In the data rows, zero lies at 7.5, halfway between 7 and 8.
Here are some points:
(3 9 12 6 8 7 9 10 13 15 5 7 4 0 5 11)
(9 8 8 9 6 9 6 7 6 10 5 9 7 7 7 9)
(6 3 8 6 2 12 3 9 7 6 8 6 6 5 7 3)
(10 6 5 8 7 14 4 8 7 6 8 9 10 8 9 5)
(9 9 5 10 10 4 10 6 6 9 7 7 7 8 7 8)
(12 12 7 12 11 1 12 3 7 9 7 4 12 11 9 10)
(4 7 12 8 7 7 10 6 11 12 8 5 6 6 6 8)
(6 11 13 11 11 3 11 7 9 15 5 8 5 7 4 13)
(8 6 3 9 7 5 7 6 5 3 12 8 8 10 9 6)
(2 5 13 2 3 12 5 10 10 12 5 4 2 3 4 7)
(8 8 8 5 6 9 9 8 11 8 6 6 7 6 7 8)
(7 5 7 7 5 12 4 9 6 8 12 9 9 4 6 5)
(12 6 3 14 14 3 12 8 1 1 14 11 14 11 10 7)
(11 8 2 9 11 6 7 5 4 2 8 9 13 13 8 5)
(4 4 9 7 3 10 1 8 12 10 6 8 4 4 5 7)
(7 3 5 8 3 10 4 10 6 3 10 8 6 6 12 4)
(6 10 10 6 10 7 13 11 6 10 6 4 1 7 6 9)
(8 8 8 11 9 2 10 4 8 14 6 7 10 6 8 10)
(3 0 4 9 1 11 0 9 8 0 10 8 3 9 8 0)
(8 7 6 9 10 7 13 7 5 6 11 7 9 8 8 7)
(10 8 13 7 9 4 9 7 8 13 9 8 7 6 7 9)
(6 4 8 5 4 12 1 9 11 11 4 9 4 7 6 10)
(8 6 5 8 8 8 5 9 7 7 8 8 6 6 8 6)
(6 8 9 4 7 9 6 10 5 8 9 7 5 7 7 8)
(7 5 5 11 9 6 9 5 5 9 10 8 10 7 6 4)
(5 2 2 7 5 13 0 9 8 1 10 11 10 9 7 3)
(9 5 4 4 6 12 4 10 6 6 10 10 8 9 11 5)
(12 12 7 7 10 6 14 4 6 10 4 5 10 11 8 8)
(4 9 11 7 9 8 11 8 11 11 5 5 5 7 3 10)
(7 6 5 10 9 6 9 9 7 3 10 7 9 6 5 5)
(7 7 7 5 4 9 5 8 10 6 6 3 7 11 6 6)
(7 7 6 10 5 10 9 8 2 5 11 8 12 7 10 3)
(11 9 5 8 9 7 8 3 9 10 7 9 12 5 11 5)
(8 10 9 7 8 8 12 7 5 10 6 6 5 9 6 7)
(12 9 7 6 10 7 7 8 11 9 7 9 8 10 9 11)
(11 9 5 7 8 9 6 7 9 8 5 8 8 8 8 5)
(10 9 10 10 8 7 10 6 10 12 5 7 6 10 7 10)
(14 8 4 12 11 2 12 2 1 3 12 10 15 12 12 6)
(7 4 7 6 7 11 4 11 9 4 9 11 8 8 8 8)
(4 8 11 8 8 7 11 8 9 12 7 8 6 6 5 10)
(7 10 13 6 7 7 12 8 11 10 8 6 5 7 7 11)
(8 5 4 5 4 11 0 9 4 1 9 8 6 12 7 4)
(2 6 11 8 0 14 4 10 11 10 5 7 2 2 7 7)
(6 11 10 8 9 4 12 6 10 12 8 6 6 7 8 11)
(9 7 1 7 7 8 7 8 6 2 12 8 9 11 10 8)
(6 8 10 7 9 5 10 5 8 11 5 7 6 6 6 9)
(12 10 10 10 8 4 10 8 5 11 9 10 10 6 8 10)
(10 7 4 11 9 7 7 10 3 2 10 10 13 8 8 6)
(6 10 12 9 5 6 13 7 8 13 5 7 6 7 5 11)
(12 9 6 8 12 3 9 5 5 8 9 9 10 11 12 8)
(5 7 11 3 5 11 5 10 6 7 10 9 5 6 9 7)
(8 6 9 9 5 9 10 5 6 6 8 6 8 8 8 6)
(13 12 2 9 14 1 12 7 3 4 11 8 12 11 12 8)
(7 10 9 8 10 5 9 8 7 8 5 7 7 8 7 9)
(6 9 4 5 6 10 6 9 9 5 5 4 5 10 7 7)
(8 7 12 7 10 7 11 8 7 13 6 7 8 5 7 8)
(6 7 11 4 6 9 9 8 12 12 2 5 6 4 5 9)
(4 5 5 6 4 9 1 6 12 3 8 9 5 5 7 5)
(9 9 8 8 10 7 13 9 6 5 9 7 8 11 8 10)
(9 7 2 8 10 4 9 5 8 6 10 6 7 9 8 7)
(10 9 7 10 11 3 12 4 10 11 10 8 10 7 10 11)
Here are 10 more points, each followed by its number:
(6 10 14 7 6 8 10 7 11 14 3 7 4 5 4 14) 0
(11 6 3 7 9 6 7 7 3 3 7 9 14 10 11 5) 1
(10 8 8 10 10 5 9 8 9 8 9 12 12 9 11 10) 2
(5 11 11 6 9 7 9 7 7 9 9 7 7 8 9 10) 3
(7 4 2 6 6 10 3 8 6 3 10 9 9 10 10 5) 4
(10 3 3 7 9 10 2 8 8 1 10 8 9 14 9 4) 5
(6 7 2 7 9 9 5 8 9 4 8 9 12 9 8 7) 6
(8 10 12 4 9 6 10 9 12 14 3 7 5 5 7 12) 7
(7 11 7 4 10 8 8 9 7 8 6 10 9 8 7 10) 8
(8 6 2 9 7 5 4 9 9 1 10 9 10 9 8 8) 9
Which three of these numbered points are nearest to each point below, ignoring the 2 directions in which the first points spread most? Their numbers follow each, nearest first.
(1 7 7 6 6 9 2 9 9 9 7 11 9 3 6 9) > 6 8 4
(5 9 11 9 6 6 5 8 13 10 5 9 6 3 5 11) > 9 2 0
(7 7 4 6 7 10 6 10 4 4 9 12 10 7 9 6) > 8 4 7
(9 10 7 7 11 6 10 11 10 7 7 8 6 9 9 10) > 7 4 8
(5 11 8 9 8 6 8 9 5 8 12 8 8 8 10 11) > 3 4 0
(11 5 6 5 9 9 3 6 8 5 6 7 9 10 8 7) > 5 7 1
(9 6 8 7 2 8 6 5 8 7 4 6 8 6 8 4) > 1 0 4
(12 7 7 8 12 4 9 7 8 9 7 10 10 6 8 9) > 7 2 1
(13 7 7 9 14 2 11 4 8 10 8 12 13 8 10 11) > 2 7 4
(13 11 9 11 15 2 11 3 4 12 8 14 12 10 10 8) > 2 4 0
(11 11 7 9 13 4 12 4 3 5 13 10 13 11 11 8) > 3 4 0
(11 11 4 10 13 5 10 7 4 5 10 11 14 8 10 9) > 8 6 7
(5 9 7 4 8 7 8 9 14 8 4 5 6 5 7 9) > 6 7 9
(6 9 10 11 9 7 10 6 6 8 7 8 9 7 5 12) > 0 3 4
(3 9 14 9 7 6 10 11 15 12 2 5 4 3 5 11) > 9 6 2
(7 4 7 5 5 10 2 12 10 8 8 9 6 4 7 7) > 7 4 2
(10 8 7 11 11 5 8 6 6 10 10 11 12 8 8 9) > 2 0 4
(6 6 11 9 7 8 5 10 9 10 8 9 8 6 6 9) > 2 0 4
(9 10 10 9 9 4 10 5 8 8 7 7 9 9 5 11) > 0 4 9
(9 7 10 5 4 13 7 6 10 11 1 5 6 8 7 5) > 1 4 5
(12 8 4 14 12 4 7 5 4 5 12 11 12 9 13 8) > 2 0 4
(13 10 1 7 14 5 12 6 1 3 11 9 14 13 11 7) > 8 4 7
(3 9 11 5 7 8 8 7 11 14 6 7 5 6 5 11) > 4 3 6
(11 5 0 7 9 9 5 10 7 0 9 6 9 12 10 3) > 5 7 4
(7 3 5 8 6 8 3 7 6 6 10 7 7 8 8 4) > 4 0 1
(6 11 7 9 9 6 6 6 7 9 10 13 12 5 7 11) > 2 6 0
(8 7 7 7 7 8 6 10 9 8 6 10 8 6 7 7) > 7 4 1
(9 7 6 8 7 8 6 8 5 2 13 9 8 11 12 5) > 3 4 0
(7 5 9 6 6 8 4 10 11 10 8 10 6 5 7 8) > 2 7 4
(8 11 6 6 8 9 8 8 8 8 3 8 7 8 7 10) > 8 7 0
(10 6 3 5 6 11 7 9 6 4 3 5 8 10 9 2) > 1 7 4
(8 9 9 5 7 8 9 7 12 8 4 3 5 8 6 10) > 5 4 7
(11 8 10 5 8 9 10 8 9 10 6 7 4 7 8 6) > 7 4 1
(6 4 6 9 8 10 6 8 9 4 9 6 7 9 6 4) > 5 4 0
(7 10 11 8 9 5 10 7 6 9 8 7 6 6 9 11) > 3 0 4
(10 8 14 5 6 7 8 8 10 11 3 6 4 8 4 8) > 5 0 7
(7 9 8 10 12 4 10 7 7 8 8 11 13 7 8 10) > 2 6 4
(1 6 13 2 2 9 7 7 15 13 4 4 0 3 4 6) > 4 1 7
(10 10 7 7 9 7 11 7 2 6 11 8 9 10 10 8) > 3 4 0
(6 8 9 8 8 4 7 6 9 8 11 11 10 4 7 8) > 2 9 4
(6 12 12 6 10 4 13 4 12 15 2 7 8 6 5 12) > 6 4 1
(12 6 6 9 11 5 9 7 8 8 10 11 10 8 10 8) > 2 7 4
(7 8 4 6 9 5 8 6 8 8 9 10 9 7 9 7) > 4 7 6
(7 6 7 8 7 7 7 9 9 7 9 10 9 6 8 6) > 2 4 7
(11 12 11 7 12 4 13 7 11 15 8 10 9 5 7 13) > 2 7 4
(8 5 4 5 3 11 4 8 7 5 4 4 7 9 8 0) > 1 4 7
(4 7 15 4 3 11 7 9 12 12 6 3 0 7 4 9) > 5 3 4
(9 6 2 8 9 7 7 7 5 3 8 8 9 10 10 6) > 4 7 1
(9 9 1 9 9 4 7 6 7 0 8 8 9 11 10 9) > 9 4 0
Here are 10 other points, each followed by its number:
(4 3 5 6 5 11 5 9 4 3 12 8 7 8 8 2) 0
(4 6 13 8 8 7 9 6 13 14 6 8 5 3 5 10) 1
(7 8 7 7 6 8 9 8 6 5 9 7 9 6 10 4) 2
(8 5 7 9 7 7 7 7 6 4 10 12 9 10 8 5) 3
(6 6 6 7 7 5 5 9 9 8 9 6 6 8 9 7) 4
(6 2 7 6 5 11 3 8 9 9 3 9 8 7 5 5) 5
(9 12 9 9 9 6 12 7 6 8 8 8 9 7 7 9) 6
(7 8 7 8 6 9 7 4 10 7 9 6 5 8 7 7) 7
(11 10 8 8 12 2 13 5 8 9 7 7 10 9 8 11) 8
(5 7 9 6 6 9 7 8 6 7 5 7 4 6 6 7) 9
Which three of these numbered points are nearest to each point below, ignoring the 2 directions in which the first points spread most? Their numbers follow each, nearest first.
(6 6 9 9 3 10 6 4 11 9 6 5 4 7 4 5) > 7 8 1
(6 8 9 9 7 8 10 6 4 7 11 8 7 7 6 6) > 0 6 9
(8 5 10 6 6 9 6 9 9 9 9 10 6 7 7 8) > 3 8 1
(8 8 4 9 7 11 6 9 4 1 10 9 12 9 8 4) > 6 2 9
(9 9 5 7 10 5 10 6 8 7 7 9 9 9 8 11) > 8 9 6
(9 7 0 10 12 3 4 10 1 0 13 9 10 14 10 7) > 4 9 8
(8 9 11 7 11 4 13 5 11 12 5 7 7 7 7 11) > 8 1 3
(11 11 8 8 8 8 8 9 6 5 11 10 10 7 9 7) > 6 2 8
(12 8 7 7 9 6 8 7 9 8 7 9 9 12 9 11) > 8 3 4
(5 7 9 6 4 12 7 7 14 9 5 4 2 5 6 8) > 7 8 6
(8 7 7 8 7 8 7 7 7 7 10 6 11 6 11 6) > 2 8 6
(8 7 8 9 9 5 10 7 5 7 12 6 6 8 10 6) > 0 2 4
(5 6 8 7 4 9 5 9 6 5 6 6 5 7 7 6) > 9 6 8
(11 10 7 8 12 3 12 4 8 10 7 9 9 9 10 13) > 8 4 1
(5 3 5 10 5 7 3 9 0 0 13 8 9 9 9 2) > 0 9 2
(7 5 5 8 8 9 4 7 7 7 11 10 8 6 10 6) > 1 4 8
(7 8 9 7 11 4 7 5 8 13 4 9 10 6 6 9) > 5 1 8
(7 3 1 9 5 10 1 9 6 1 11 8 6 9 10 4) > 4 8 7
(3 3 14 3 0 15 4 9 11 13 7 8 3 3 3 8) > 3 6 1
(8 7 5 10 9 5 7 8 4 5 7 8 9 8 8 5) > 9 6 8
(6 5 9 9 7 9 5 9 8 8 9 9 8 5 6 8) > 1 3 6
(5 10 12 6 8 9 11 10 10 13 5 9 6 4 4 12) > 6 8 3
(10 9 5 8 11 5 9 8 2 6 8 7 9 13 8 8) > 9 8 6
(11 8 5 9 12 6 12 6 3 4 12 9 10 10 10 5) > 0 6 9
(7 7 9 4 4 11 5 9 6 7 8 6 5 6 10 4) > 2 9 6
(5 6 7 10 6 6 5 7 9 9 7 7 9 5 7 8) > 1 4 8
(11 9 9 10 12 4 10 5 3 5 10 10 10 11 8 10) > 3 9 6
(5 2 10 9 3 12 5 6 8 12 6 8 3 3 5 7) > 1 3 5
(11 14 9 8 11 6 14 6 8 10 7 8 11 9 7 11) > 6 8 2
(6 3 6 7 4 12 4 7 9 8 8 6 3 9 5 6) > 7 8 9
(8 6 7 9 8 8 8 5 7 7 10 7 10 7 8 7) > 1 8 7
(8 6 5 12 7 6 3 9 7 1 15 8 6 10 10 7) > 4 7 1
(7 3 6 6 6 11 2 10 8 6 6 7 9 8 5 4) > 5 8 9
(6 8 10 9 5 7 7 8 8 9 6 9 8 7 8 7) > 3 6 2
(2 4 7 6 2 12 0 9 8 9 5 11 6 4 4 5) > 5 3 1
(11 3 1 10 9 7 4 5 5 1 14 8 12 11 10 3) > 1 8 7
(11 6 8 10 9 5 7 6 7 8 6 7 12 11 8 9) > 5 8 3
(9 7 8 6 5 10 5 8 9 9 3 7 7 9 6 6) > 5 8 9
(7 3 3 9 4 10 2 7 8 0 10 6 7 10 7 3) > 7 8 4
(7 6 5 6 8 7 9 7 9 5 9 6 9 10 7 8) > 8 7 4
(10 4 1 11 9 9 6 6 2 0 13 10 15 9 10 2) > 1 6 2
(10 8 3 9 13 4 9 5 7 5 11 11 10 8 10 7) > 1 8 4
(7 9 12 5 5 7 9 5 13 13 6 7 1 5 7 11) > 7 8 4
(7 6 6 6 7 10 8 9 4 4 8 7 7 9 9 7) > 9 6 0
(8 9 4 11 9 4 10 8 4 4 12 6 12 7 11 6) > 2 6 0
(10 6 7 6 7 7 6 5 8 10 7 11 9 6 7 5) > 5 1 8
(5 7 11 6 5 7 9 9 11 8 8 4 6 5 6 6) > 2 8 0
(5 10 11 8 8 8 8 9 5 10 11 13 8 7 7 8) > 3 6 0
(8 8 11 6 8 8 8 5 10 13 2 6 5 6 4 9) > 5 8 9
